128 stands for zero in the data rows.
Here is a table of points, one per row:
[106 119  81 118 153  79  59  82 133 167 168 160  91 157  93  89 119 123 163 106 141 122  59  90 109 137 116 120 137 104 161 113 117 124 143 112 135  58 129 127  83 141 196 136 121 156 115 128 144 160 100 123 158 114  96 115 128 172 125 176 146 115 228 127]
[172 162  92 139 153 205 127 147 168 163 124 167  92 218 137 135 165 145 152 135 140 127 141 134 191 125 157  65  19 163 196 181 114 109 179 126 131  72 104 161 144  72  28 117  83  95 139 132 173 107  53 120 163 125 139  91 115 119 150 145 178 129 110 132]
[142 183 170 135 128 143 165 141 127  92 186 101 129 140 109  90 143 237 154 103  81 127 156 128 100 171 116 181  54 115  81 130 120 128 144  64  95 101 140 157 155  95 159 171  92 129 178 129 147 194 186 164  99 175 118 100 147 189 119 132 125 121 117 155]
[117 133  95 129 133 107 144 103 148  77 124 211 197  52 130  61 171 134 117 150 143 209 124 101 119 102 139  84 166  45  87 163 149 165 164 100  92 126  96 146 127 125 126 137 126 107  85 116  95 143 151 124 141 100 179  98 166 105 166  79  50 118 131  98]
[110 121 116 116 165 178 103 127 110 104 191 141 116 109 127 133 141 107 159  98 165 129 142 104 142 117 159  99 104 123 148 111  68 124  75  54 141 146 200 132 146 110 123 131 199 122 152 132  96  78 136 124 146  93 139 153  95 122 148 233 152 155  78 153]
[112 179 157 170 153 168 122 188 167 134 138 126 193 169 111 172  68 157 169 131 140 110 166 138 117 122 139 111 143 118 139 125 181 167 124 103 125 134  50 142  82 148 134 144 133 170 143  52 123  98  97 122  66 108 135  79 105  41 143 182 157 117 167 142]
[105 180 159 146 120 129 171 140 119 115 162 102 122 157 138 132 116  84  99  59 131 108 134 188  84 108 106 138 108 134 173 154 122 132 110  99 104  20 168  84 159  95 151 103 146 136 134  98 140 120 195 152 113  52 115 129 145 142 157 140 116  73 136 142]
[223 151 142 106 153  96 153 143 101 141 126 151 149 120 155  97  93 100 115 137 118 172 168 146 180 135 139 106 179 137 109 186 150 151 115 210 172 133 169 157  84 147 146 171 131 132 122 143 128 115  83 168 113  62 134 160 123 190 121 174  80 151 162  94]
[131 171 144 153 126 147 143  51  82 108 102  88 120 143  89 152 161 104 171 127 121 144  94 148 161  62  96 138 144 127 124  62 118  99 124 141 164 131  63 138  83 120  86 130 149  70 116 132 167 152 125 136 189 138  52 140 106 124 154 116 116 127 135 126]
[107 180  78 128 128  75 107 155 130 109  82 167 149 152 132 139 148 123 137 110  64 122 102 137 130 161 122 138 140  91  56  89  50 148  99 162  89 131 142 101  93 141 114 103 129 149  91 150 169 112 145 158  93  89 164  94 115 169 107 166 182 142 119  62]
[169 148  73 145 103  95 126 112 115 155  84 182 115 153  64 124 137 160 116 120  89 123 146 125 126 112 143 114 138 162 138 104 131 104 125 133 151 102 126 143 110 110 163 165 115 121 121 134 106  48 154 126 140 135 136 144 146 108 114  65 141  61  82 188]
[173 115 117 114 129 160 183 152 152 116 118 132 123 102 164 118  86 108 200  95 105  62 135  93 154 132 102 164 176 104 188 190 119 131 135  92 139  90 161 160 190 255  86 130 152 163 119 124 131 123 130  99 154 151 180 148  99  99 113 102 129 132 112 159]
[185  93 126 153 206 156  69 111 142  71  95 149 135 125 189 133 140 170  99 104 192 130 118 186 186 155 103 108 132 165  82 117  88 127 163 177 101 165  80  56 146 180 155  98 177  83  66 131 129 165 165 150 113 164 128 155 143 184 110 111 129 172 144 130]
[ 92 132  98 157 154 169 118 124 150 137  73 167 111  91 120 125 124 117 164 135 156 186  74 133 120 159 139  91 159 163  17 119 178 142 128  99  96 199 178  77 178 125  85 128  50 132 189 154 233  72  85 124  25  57  81  87  80 142 154  96 128 132 103 172]
[ 96 140 123 112 107  95 132  99 151 161 134 154 153 137 117 133  86 132 141 155 120 148 151 140 160 109 103 164 141 113 123 117 110  52  80 106 169 102 135  45 162 106  75 128 131 117 110 139 102 182 107 104 100 153 169 138 162 123 102 126  99 154 135 151]
[ 87 119 106  74 111 186 133 133 195 123  66  73 117 125 100 143 107 135 129 141 102 153 143 124  98 106 140 116 124 138 132 144 117 218 132 136 133 107  67 122 134 113 139 130 180 143 156 175 139 157  89 125 137 141 122 221 159 175 123 112  97 141  99 134]
[ 92  97 174 134 113 139 150  94 145 142 202 124 158 143 141 152  97 108 131 124 200 140  99 106 148 172 111 173  94 112 124  68 139 160  80 140 116  86 129 145 152 103 165 123 125 124 147 136 145 101 155 166 137 145 163 124 112 120 124  57 138 116 121 148]
[129 110 145 155 130 142 122 148 110 173 106  87 162 121 111 106  79 115 106 142 115 155 115  60 112  93 121  82 138  64 150  82 179  68 207 152 135 158  81 117 156 139 130  67 115 116 151 158 123 157 122 170 151  99 100 156 162 152 119 144 168 121  97 120]
[133 137  91 117 124  92 102 107 132  87 119 108 127 109 235  99  98 153 137 150 118  87  97 122 139  61 135 100  50 113 116 115 128 148 102 143 193 223 161  45 132 136 166 134 123 126  94 102  69 151 116  84  79 136 109 151 133 159 130  67 114  95 141 115]
[130 119 113 116 153  92 125 106 120 100 173 135  93 131 107 159  82 117 120 174 156 101 165 126 119  87  99 135 107 154  79 185 175 109  83 123 119 129 146 191 111 138 133 125 169 120 150 185 124 153 134 105 141 121 119 139 138  88 117  84 206 110 131  62]
[ 17 140 147 119 132 136 124 125 113 161 139 137 121 135 119 155 158 111 127 169 136 146 113 171  90 125 116 174 138 152 168 164  98  83 140 113 108 185 100 182 154 132 147 129  99 138 111 114 135  72 131 124 137 147 141 172 143 181 111 123 119 107 136  39]
[122 142 181 139 139 115 116 154 153 136 128  58  93   7 153 104 144 114 126 148 144 149 128 138  64  67 122 186 132 187  77  84  89  90 170 172 139  90 108 144  70 118  98 133  90 134 136 103 109 108 128 134 138 142 153  97 144 121 116 166 113 108  93 175]
[203 114 137  81 168 135 126 119 102 141 125 110 127 153 141 142 137 112 105 124  95 183  81 139  99 136  98 176 120 173 154 111 174 145  89 113 151 146 138 158 122 119 152  96 112 192 132 132  91 165 149 138 149 154 181 104  99  97 154 140 131 113 154 122]
[130 122  92 111  83 180  96 169 120 150  56 148 106 114  75  96 128  72 165 159 140  90 109 129 143 145 103 171  78 174 160 121 143 170 129 173 140 180 104 126 156  99 104 163 165  91 133  51  96 153 146 165 127  86 119 140 117  46  86 143 145 126 129 139]
[159  75  95 133  99 159 165 147 142 122 115 106 130  92 115 149 255 121 143 142 113 118 119 113 136 138 174 156 129  97 165 106 120 103 108 198 123 123 125 114 142  94 134 146 151 187 178 102 138 143 109  78 125 142 119 153 201 137 143 109 142 149 151 117]
[109  99 122 151  28  94 167 109 125 113 112  96 120 142 127 115 115 144 131 159 164 153  84 153 107 202 132  97 137 149 146 109 133  96 150 137 153 117 138 183  94 137 130 107 141 159 168  76 128 125 153  82 130 140 145 125 109 129 113 159  88 141 129 115]
[ 97  96 152 117  65 175 136 101 121 153  77 124 158 111  99 144 111 146 149  93  90 130 173 152 118  88 112 107 104 103 104 133 119 133 143 225  95 157 198 124 109 143  84 120 152 143 101 130 103  98 120  76 140 175 138 166 141 151 176 148 157 152 157 167]
[152  57 142 108  97 123 149 119 135 149 123 162 112 105 186 210 102 158 103 149 112 113 133 123 105  92 123 149 150 127 183 122 165 152 120 125 106 127 139 150 124  92  91 118 160 139  92 162 128 126 151 136 113 136  92 107  99 180  87 161 105 101 114 131]
[125 186  84  98 186 105  92 175  71 122  96 132  60 132 137 189 135  91 118 128 180 128 183  68 146 199 136 100 157  89  98 148 143 166  96 147 128 116 134 157 113 167 113 107  77  95 151 112  49 142 111 128 146 160  78  74 159 102 122 130  92 129 103 118]
[105  81 151 169 137 102 140 195  60 175 172 130 153 137 120 194 152 126 111 133 106 119 119 133 141 121 163 124 124 180 114 108  92 151 137 103 126 117 153 127 135 154 186 120 117 126  90 148 115 186  87 108 161 129 169  94 105  78 114 136  97  96 107 136]
[120 138 255  92 110  93 133 147 164 111  94 153 118  78 134 100 138 161  97 136 111  96 134 112 165 166 153  91 161  99 152 215 113 160 137 105 187 150 130  82 123 141 163 113 139  96 101 155 154  54 138 146 120 158 111 113 146  72 154  78 159 158 168 133]
[119 134 109 189 137 125 126 128 154 167 144 108 100 133 143  83 107 133   0 127 123  63 105 119 130 142 130 156 164 119 118 102 143 149 113  55 128 120 139 148 130 110 118 139 155  88 130 118 116 129 119 102 156 110 124 144 106 153 124 114 141 148 147 122]
[155 126  93 104  75 141 135 128 106  92 197 112 125 141 113 120 144 137  81  76 126  95 139 118 105 127 127 136 112 137 102 140 136  76 116 117 109  88 134 102 156 102 185 128  21 133 110 156 145 139 177 118 124 170 106 161  25 103 111 153 124 230 122  69]
[153 115 112 116 118  65 126 131 118  80 199 104 185 171 115  88 163 114 133 116 149 109 133 108  76 162 118  99 170 154 173 171 119 143 189  99  53 209 154  86  88 135  98 151 153 132 105 119 121 125  67 179 104 154 111  86 156  83 150  33  77 159  96 149]
[103  66 126 135 164  82  99  72 102 134 128  76 121 174 135 100 111 111 168 126  95 133 198 177 160 145 189 132 148  94 141  90 138  51 128 123 132 144  58 154 138 110 117 140 103 115 161 155 169 129 165 120 152 122 116 123 148 125 122 181 139  80 124 140]
Along one direction, these points spread out more than along any other. How many in every 100 of the points above lie lower along it than each point below? Answers are rounded to whole numbers. More than half of the points above lie lower than the first one.
[153 115 112 116 118  65 126 131 118  80 199 104 185 171 115  88 163 114 133 116 149 109 133 108  76 162 118  99 170 154 173 171 119 143 189  99  53 209 154  86  88 135  98 151 153 132 105 119 121 125  67 179 104 154 111  86 156  83 150  33  77 159  96 149] 11
[107 180  78 128 128  75 107 155 130 109  82 167 149 152 132 139 148 123 137 110  64 122 102 137 130 161 122 138 140  91  56  89  50 148  99 162  89 131 142 101  93 141 114 103 129 149  91 150 169 112 145 158  93  89 164  94 115 169 107 166 182 142 119  62] 20
[155 126  93 104  75 141 135 128 106  92 197 112 125 141 113 120 144 137  81  76 126  95 139 118 105 127 127 136 112 137 102 140 136  76 116 117 109  88 134 102 156 102 185 128  21 133 110 156 145 139 177 118 124 170 106 161  25 103 111 153 124 230 122  69] 86
[122 142 181 139 139 115 116 154 153 136 128  58  93   7 153 104 144 114 126 148 144 149 128 138  64  67 122 186 132 187  77  84  89  90 170 172 139  90 108 144  70 118  98 133  90 134 136 103 109 108 128 134 138 142 153  97 144 121 116 166 113 108  93 175] 60
[133 137  91 117 124  92 102 107 132  87 119 108 127 109 235  99  98 153 137 150 118  87  97 122 139  61 135 100  50 113 116 115 128 148 102 143 193 223 161  45 132 136 166 134 123 126  94 102  69 151 116  84  79 136 109 151 133 159 130  67 114  95 141 115] 6
[223 151 142 106 153  96 153 143 101 141 126 151 149 120 155  97  93 100 115 137 118 172 168 146 180 135 139 106 179 137 109 186 150 151 115 210 172 133 169 157  84 147 146 171 131 132 122 143 128 115  83 168 113  62 134 160 123 190 121 174  80 151 162  94] 17
[142 183 170 135 128 143 165 141 127  92 186 101 129 140 109  90 143 237 154 103  81 127 156 128 100 171 116 181  54 115  81 130 120 128 144  64  95 101 140 157 155  95 159 171  92 129 178 129 147 194 186 164  99 175 118 100 147 189 119 132 125 121 117 155] 91
[106 119  81 118 153  79  59  82 133 167 168 160  91 157  93  89 119 123 163 106 141 122  59  90 109 137 116 120 137 104 161 113 117 124 143 112 135  58 129 127  83 141 196 136 121 156 115 128 144 160 100 123 158 114  96 115 128 172 125 176 146 115 228 127] 77
[130 122  92 111  83 180  96 169 120 150  56 148 106 114  75  96 128  72 165 159 140  90 109 129 143 145 103 171  78 174 160 121 143 170 129 173 140 180 104 126 156  99 104 163 165  91 133  51  96 153 146 165 127  86 119 140 117  46  86 143 145 126 129 139] 40
[ 92  97 174 134 113 139 150  94 145 142 202 124 158 143 141 152  97 108 131 124 200 140  99 106 148 172 111 173  94 112 124  68 139 160  80 140 116  86 129 145 152 103 165 123 125 124 147 136 145 101 155 166 137 145 163 124 112 120 124  57 138 116 121 148] 83
[130 119 113 116 153  92 125 106 120 100 173 135  93 131 107 159  82 117 120 174 156 101 165 126 119  87  99 135 107 154  79 185 175 109  83 123 119 129 146 191 111 138 133 125 169 120 150 185 124 153 134 105 141 121 119 139 138  88 117  84 206 110 131  62] 54
[105 180 159 146 120 129 171 140 119 115 162 102 122 157 138 132 116  84  99  59 131 108 134 188  84 108 106 138 108 134 173 154 122 132 110  99 104  20 168  84 159  95 151 103 146 136 134  98 140 120 195 152 113  52 115 129 145 142 157 140 116  73 136 142] 97
[ 17 140 147 119 132 136 124 125 113 161 139 137 121 135 119 155 158 111 127 169 136 146 113 171  90 125 116 174 138 152 168 164  98  83 140 113 108 185 100 182 154 132 147 129  99 138 111 114 135  72 131 124 137 147 141 172 143 181 111 123 119 107 136  39] 69
